Each row of A is roughly a mix of the hidden directions of one of 4 groups.
A, 177 rows:
[[ -4 -33 -42  16   9 -46  -5  -8   1 -46 -21  10]
 [ -8 -11 -33  30  17 -10  25 -14   2 -11  40 -55]
 [ -1 -18  23   0 -25 -27   5  26 -25  -7 -66 -11]
 [-22  70 -24  18 -31 -15  -2  -2  -2 -22  -1   8]
 [ 35   0  18   2  22 -41  23 -25  -8  -3 -49 -27]
 [ 17 -22  28   7 -17  18 -24 -32 -37  36  -7 -39]
 [-26  43 -21 -39   8  17  -5  -9 -22  -6 -50   9]
 [-14  26  33   6 -26   8 -18 -10 -51 -20  -6  44]
 [ -3  27  -1  -2 -15 -55  40 -26   5  18  15  35]
 [-26  31 -23 -38  -6   7 -27  17  11 -10 -47 -31]
 [  7   5   4   4 -14 -27  30 -10  43 -15  54  32]
 [-12  21  28 -22   6  28  38  29  23 -47 -16  12]
 [ 55  -3 -20 -17   7   5   8   3  -3 -47  43   8]
 [ -9 -12   9   5  -8  16  30 -40 -37 -28 -53   2]
 [-28  -6  11   0  44  56 -29   6  -8 -27 -18   0]
 [ -7  18   4  29  39   2  18  -7  16 -58  12  34]
 [ 28   2  -5  -6 -39 -52 -10   2 -34  40  -6   9]
 [  1  -6   1  25  12  21  -1 -31  22 -61  20  35]
 [-21  13  14  33   0 -13   6 -34 -31  -8  39  48]
 [ 49   2  -2  17  -5 -49 -23  20  19   7 -13  37]
 [ 44  -7  41  -6  23   4 -39 -21  14   1  40  -9]
 [ 36  -8   0  56 -25 -11  25 -13 -30   4 -19 -29]
 [ 18 -10  22 -31  40 -10 -38   7  12  -3  50  18]
 [ 38  14   1   4  -7  49 -25 -11 -28  30 -37  17]
 [-15 -27 -18   6  -4  21   3 -11  -1 -45  44 -48]
 [ 28 -55 -12   7   4   4  -5  10 -29  50   8  21]
 [  2 -33   0  15  40  18  57 -15 -28  -2 -15 -17]
 [  6 -30 -44   2   6 -11  18 -10  -5 -63 -19 -15]
 [ 39 -16  23  18  17  55  17 -12 -30  18  -1 -22]
 [ 25 -66   6 -14  15 -18  12  -9  14  10 -40 -16]
 [-59  11   3  -7  18  45 -18  -4   6 -35   6 -22]
 [ 20   1 -20 -42  58 -12  23 -12  -6 -30 -20  -5]
 [-12  26 -23  -7   8 -14 -40  29  -6  -2  48  40]
 [ 18 -34  -3  12   4  22  13  31 -42 -13  52  15]
 [ 31  -8 -19 -28  13  37  -3  -1   0 -60 -23 -16]
 [-38   8 -33   4  -7  44  10   5  21 -48 -23   8]
 [-20   7  27 -30  -1 -10 -19  41  12  46  39   4]
 [-31  13  23  37  15  20 -11  -5  19  32  49 -21]
 [  9  12 -22 -14  -2 -18 -57 -41   1  16 -21 -35]
 [-28 -11  10  27 -16  14  13 -31 -56  18  23 -28]
 [  4  44 -32  28 -34  -3  24 -35   8  -6 -27 -22]
 [-32  22 -16 -19  -4   6 -40   1  -3 -52  37  14]
 [-32  23 -16   2 -30  -7 -19 -25 -20  -8 -61  11]
 [ -7  55 -11  16 -19  38  14 -29 -18  33 -20 -10]
 [-12 -10 -43 -12 -57 -25 -17 -16  28  18  17   1]
 [-10 -42 -38  16 -28 -27 -27  17  -6  26   8 -34]
 [ 47  18  17  13  10  47 -32 -26 -22 -18  12 -13]
 [ 22  10   4  18 -10  19  44   5   0 -42  46 -30]
 [  5 -12  -3  41   3   7  30  30 -36  -4  52 -20]
 [  4 -49  19  20  14 -10  44   6  -5  19  41 -23]
 [  9 -31  25  30  42 -18  17   7 -48  -5 -19 -22]
 [-36   4 -19 -58   4  -1  32 -15 -32 -13 -21 -10]
 [-19  -7  23  -3   5 -18 -43  40 -29  47   5 -12]
 [ 15  48  -1  -8  -8  65 -24  -5  12 -12   8  11]
 [ 39   3 -23   0 -22 -39  -2 -24  -7  36 -10 -44]
 [ 19 -61 -16 -24   5  23 -21 -16 -17 -29  27  -4]
 [ 20   3 -29  15  -7   6  21  -3   7 -40  53 -40]
 [ 30  36 -24  17 -34  -3  41 -23  26 -10 -12 -26]
 [ 18  40   0  15  17 -17  23  27 -32 -55   9   0]
 [-21  58  43  -3 -27  10  10  33 -10   4   6  16]
 [-26  19 -12  -5 -30  48  14   5 -28  13 -49  -6]
 [-10  -2 -17 -42 -10  30 -35 -16  11  34 -23 -40]
 [ 39 -21 -30 -14  11   7   0  35 -29 -12  17  48]
 [-41  13  10 -19 -24   9 -28 -23  -8 -12 -53  27]
 [  0 -17 -11  35  19  21  -6  29 -48 -25 -40  -9]
 [ 10  57  -8  -9 -31  12  12  14  23 -14  21  44]
 [ 10 -11  16  25   2  30 -62  -8  13   9  39 -19]
 [ -9  48 -18 -36 -22  23 -26 -18   7  18 -11 -39]
 [-16  66  12  18  -6 -24  17 -12  -6 -32 -30  -8]
 [-60  14 -19  36  -5 -16  27 -10   8  22 -23 -22]
 [-25 -32  -6  10 -13 -46  12   5 -22  -3   8 -57]
 [-33 -16 -35   8  19 -14  48  15   1 -42 -24  -6]
 [  3  -7   0  -5 -14  -4  56 -16 -36  48  10 -26]
 [-27 -15 -32  -4 -58  36  -5 -27  13  11 -18   9]
 [ 37  17  -7   3  36 -41  16  -3  37  16  -9 -38]
 [-25 -43 -12 -17  27   0 -22 -22  13  21 -47 -25]
 [-35   8 -27  25  -5 -43  47 -21  14   1  26   2]
 [ 14 -13  -1 -11  27  57 -10   4   1 -42  -9 -41]
 [ 21  38 -14  11 -10 -39 -27 -17   8   6  54  13]
 [ 20 -41  19   1  17 -45 -14 -30  17 -38  11  20]
 [  2 -11  -3  46  26   3  40  21 -44 -19  16  25]
 [-50 -18 -28 -10 -19   0  45   4  -4   8 -34 -27]
 [-22  45 -10 -40 -15   4 -37  -1   7  42  15 -16]
 [-27  -4  40 -32  26   6 -29  -2  48   3  29  -6]
 [-24  17  -4 -40  37  -5  16  -7 -23 -19 -17  51]
 [-29   7   1 -33 -16  14 -13 -16  33  33 -38 -40]
 [-30  13  -3 -34 -23  34  38 -14   0  23  22 -40]
 [ 26  41  39   7  -9 -31 -29  10 -40  22   6   7]
 [ 34  11 -10  25 -27 -14 -20 -31 -24  25 -22 -46]
 [-11  37  10  32   7  18   5 -33 -17 -22 -47 -32]
 [-13   2   2  46 -16   3  18  -3 -55 -28  22 -31]
 [-18  -9 -25  12 -40 -10   6  13 -45  32 -43  -4]
 [-40  25 -32  -7 -32 -13  35  17   4  11 -28  34]
 [-14 -18 -11  52  -4   5  20 -14  30  16  53  14]
 [-31  36  39  39  39   1   4 -30  13  -6  -1  13]
 [ 24 -23   5   8  -1  31  24 -43 -54   5   1  24]
 [-26  26 -41 -25 -44  28 -20  17  13 -14  27   3]
 [ 35  27 -10  18   4   8 -44   0   4 -10 -46  37]
 [-29  19   8   9  21  21 -56   2   5 -40  -4  33]
 [ 46 -21 -15 -19 -34  32  30 -13  11   4 -27  30]
 [ 16 -28 -13 -28 -38 -42  37 -18 -30  10   9 -13]
 [-15 -50  12 -22   5  14   1  20 -27  18   5 -55]
 [-30  22  16   9 -25  -4  -7 -50   1 -21 -37 -36]
 [  2  15  -6   8 -29  -5   6 -43  46  29  -9 -44]
 [-21  29  15 -10  46  38  12  -4 -11 -46 -20  12]
 [ 13 -25  10   5  25  19  69  -6  -6  30  15 -13]
 [  0  28 -10 -12 -50 -21 -39   2  26 -42   6  15]
 [-42 -34 -14  14 -15 -51  17 -13  17 -17 -12  28]
 [ -1 -29  20  -7  18  -2 -14  20 -43  26 -38  44]
 [ 41  -7  24  17  23 -19  -8  -4 -40 -10  53 -10]
 [-36  31 -20 -42  31 -14  34   4   6 -16 -31   7]
 [ 17  41 -24 -30   9 -18  30  53  -2  19   0  12]
 [-15  22  -9 -36  13 -19  29 -16  14 -34  11  54]
 [  6 -12   2 -10 -11  43  25  17   6 -47  52   2]
 [ 43  11  37 -21  19 -13 -22 -21 -18  35 -24 -27]
 [  9   3   6 -22  18   6  20  42  -9  -5 -49  50]
 [-45  54 -13  17   6  -6 -16   4  -8  15  42  19]
 [-17  41  -3 -26  -6  33  38 -22  25  17  24 -28]
 [ 25   7 -12 -22  58  -2  26 -25   6 -45  -6   2]
 [ 16  34  16 -12   6 -36 -43 -30  13  40  19  -8]
 [ 27 -43  17  41 -10  26 -30  11  12   3  17 -36]
 [-46   8   7   6  17  46 -31  13  -9   0 -15 -45]
 [-23  53 -30  23 -10  18 -21  -7 -11  -2  48   7]
 [ -5  14  -6 -26  30 -26 -49   0  40  12  38   3]
 [ 50   8  20 -19 -10   1 -30 -11 -11  44  29 -26]
 [ -1 -23  13 -34  38 -37  28  40  17  15   6 -21]
 [ 43  -8  36  41  -7  -4  42 -18  -7   0 -24 -22]
 [-22   7  -2  10 -17  54 -32  -6 -11   4 -14 -53]
 [ -7 -33  60 -13  19 -41  10 -20   8  18  -3  14]
 [-31 -19  31 -20  11   4   7   5 -43  35  45  12]
 [-47 -16  23 -20  29  47   1  21   5 -16 -20  22]
 [-29  10 -14 -69  -4 -15  44  -1  -2   4   3  -5]
 [-13 -18 -49  19 -35  13  43  -8  24   0  -3 -30]
 [ -9  -7  29  27  36 -11  30  13 -42 -12 -40  18]
 [-26  -7 -54  -6 -24   0 -15 -22  36  24 -30 -17]
 [ 19 -35   9  -1   6  29   4 -26 -67  11 -10  13]
 [-16  -3 -58   5  25  -8   9  49  20  -3  24 -16]
 [ 15   1  11  33   3 -27  14  -2 -60  -1 -36  29]
 [-21  23   3  -9 -62  22 -48  16   6 -10  -4   2]
 [  9 -12 -17  -7 -31 -70  28  -1  18 -10  16 -12]
 [-16 -40   6  15 -24 -39 -28 -16  11  41  27 -17]
 [ 18 -10  55   6  22  30 -13 -45 -11 -28 -11   6]
 [-19   3  15 -24  13 -29 -66   3  -8  36  -5  10]
 [ 26  36 -16  -5  40   4  25   6  23 -39  39  -2]
 [ 35 -20 -15   9 -44 -24  18   3  -8  45  -2 -35]
 [ 41  -4   6   6  14 -17   4  16 -58  -1 -24  40]
 [-39   8 -41  39 -18 -11 -11  -1 -42 -14   4 -26]
 [  2 -25  -9  25   0  26  16 -44 -52 -23 -20 -15]
 [ 19   8  29  52 -20 -26  37  22 -25   2  15  17]
 [-53  -9  -3  -2   9  58   3  10   6 -30 -26   6]
 [-34  42 -32  13 -26 -13 -24 -14 -16  22 -20 -34]
 [  5  11 -52  11 -13 -51  25 -10  13 -23  24  18]
 [-19 -32  29  32   0 -12   2  -2 -49  19 -44   4]
 [-17   7   3  34  17  -3  15 -24  14  19  58 -40]
 [-17  11 -31 -26  26 -28 -47  -5  45   5  12 -11]
 [  0 -29  30 -20  35  -6 -13  20   7  50 -28  29]
 [-15  49  36 -13   4 -12   8   1  42  15 -41  11]
 [ 27  18  10  15  12 -39 -35  35  21  21  -8  42]
 [ 10   0  11   4  48 -34  10  39  -8  36 -37  10]
 [ 30  17  14 -33 -35   0   7 -14  38 -33 -32 -21]
 [-28  44   8  -4  -9 -18   0 -15  30  13 -60  -3]
 [-32  14 -21 -19 -12   6  26   4  11   5 -18 -69]
 [ -3  10  -4 -38  17 -11 -56  -4  28  -4  38  26]
 [-22  10  26  12 -41  18  21 -24   2  26 -55   3]
 [  5 -17 -17 -20 -26 -33 -27  28  11 -11 -29  52]
 [ -7  -1  -1 -51  57  16   3 -27  31   0 -14 -11]
 [ 21  27   5  25   7   9 -44  -8   0 -13 -14  61]
 [ 24  32 -36   5  -6 -12  24   6  56  14  25 -20]
 [ 16  -1   1  -7  -8  -5 -20  19 -44  55 -38 -22]
 [  5 -23  -3 -16 -49 -26 -25   3 -23  31 -39  23]
 [-21 -48  24 -39  15  -1  14  22 -19  18  38 -14]
 [ -7 -15  39  21  23  30   4  31 -28 -24  10  44]
 [ 46  15 -29 -12 -31 -36  -6   0 -17  33  26 -21]
 [ 25  -7  17 -13  30  36 -34   9 -23 -34  25  36]
 [-26   8 -37  11  -5 -17  16  41  -2 -25 -33  44]
 [  0   9  -3  20  24  62 -14  30 -22 -28 -24 -14]
 [-38 -26  36 -22   8  23  20  18  37 -15 -30  18]]
One row of each group comes first, with its name. Which group is each row after those in?
[  9  26 -25 -71 -16 -12  -2   1  25   6  -8 -23]
<72>
[  8 -27 -10 -15  11  28  10  -5 -47  11 -48 -36]
<55>
[-24   3  -3 -31  21 -11 -55  -1  37  11  35  10]
<135>
[ 12  -8 -40 -42 -49 -39   5   0   5  10 -19  13]
<34>

[-20  33  -7   0   5 -46  52   5  15  18  20  26]
<34>
[  2  24  17 -21  27  44   7  39  -6 -23 -39  22]
<34>
[ 67   1  -6 -21   0   5  26  12  28  16   6  35]
<135>
[-57 -21 -40  20 -20  24 -13  19  23 -12  -8 -13]
<34>
[-25  28  25 -26  16  21 -30  23  18  15  30  42]
<55>
[  9 -11 -16 -38 -12  10  -7  26   4  43   9 -57]
<34>
[-21 -44 -16  15  -2  12  -8  27 -43  40 -11  27]
<135>
[-10  15   7 -14  17  42 -14  -9  56 -26  36  -7]
<34>
[-39  10 -12 -40   9 -36   9  -7  38  30 -23 -18]
<72>
[ 58 -18 -28 -22   2 -17 -17 -42  -7 -21 -19  -3]
<135>
[-15  48  37  31  -6 -14  21 -10  24  14  18 -37]
<135>
[-26  51   3  34   4 -19 -47  15  19  -4  -3  20]
<55>
[-34  10  12   5  24   1  -9  33  48 -19  12  46]
<34>
[-36 -15  26  -6   8  -4   1  24 -31  49  32 -27]
<55>
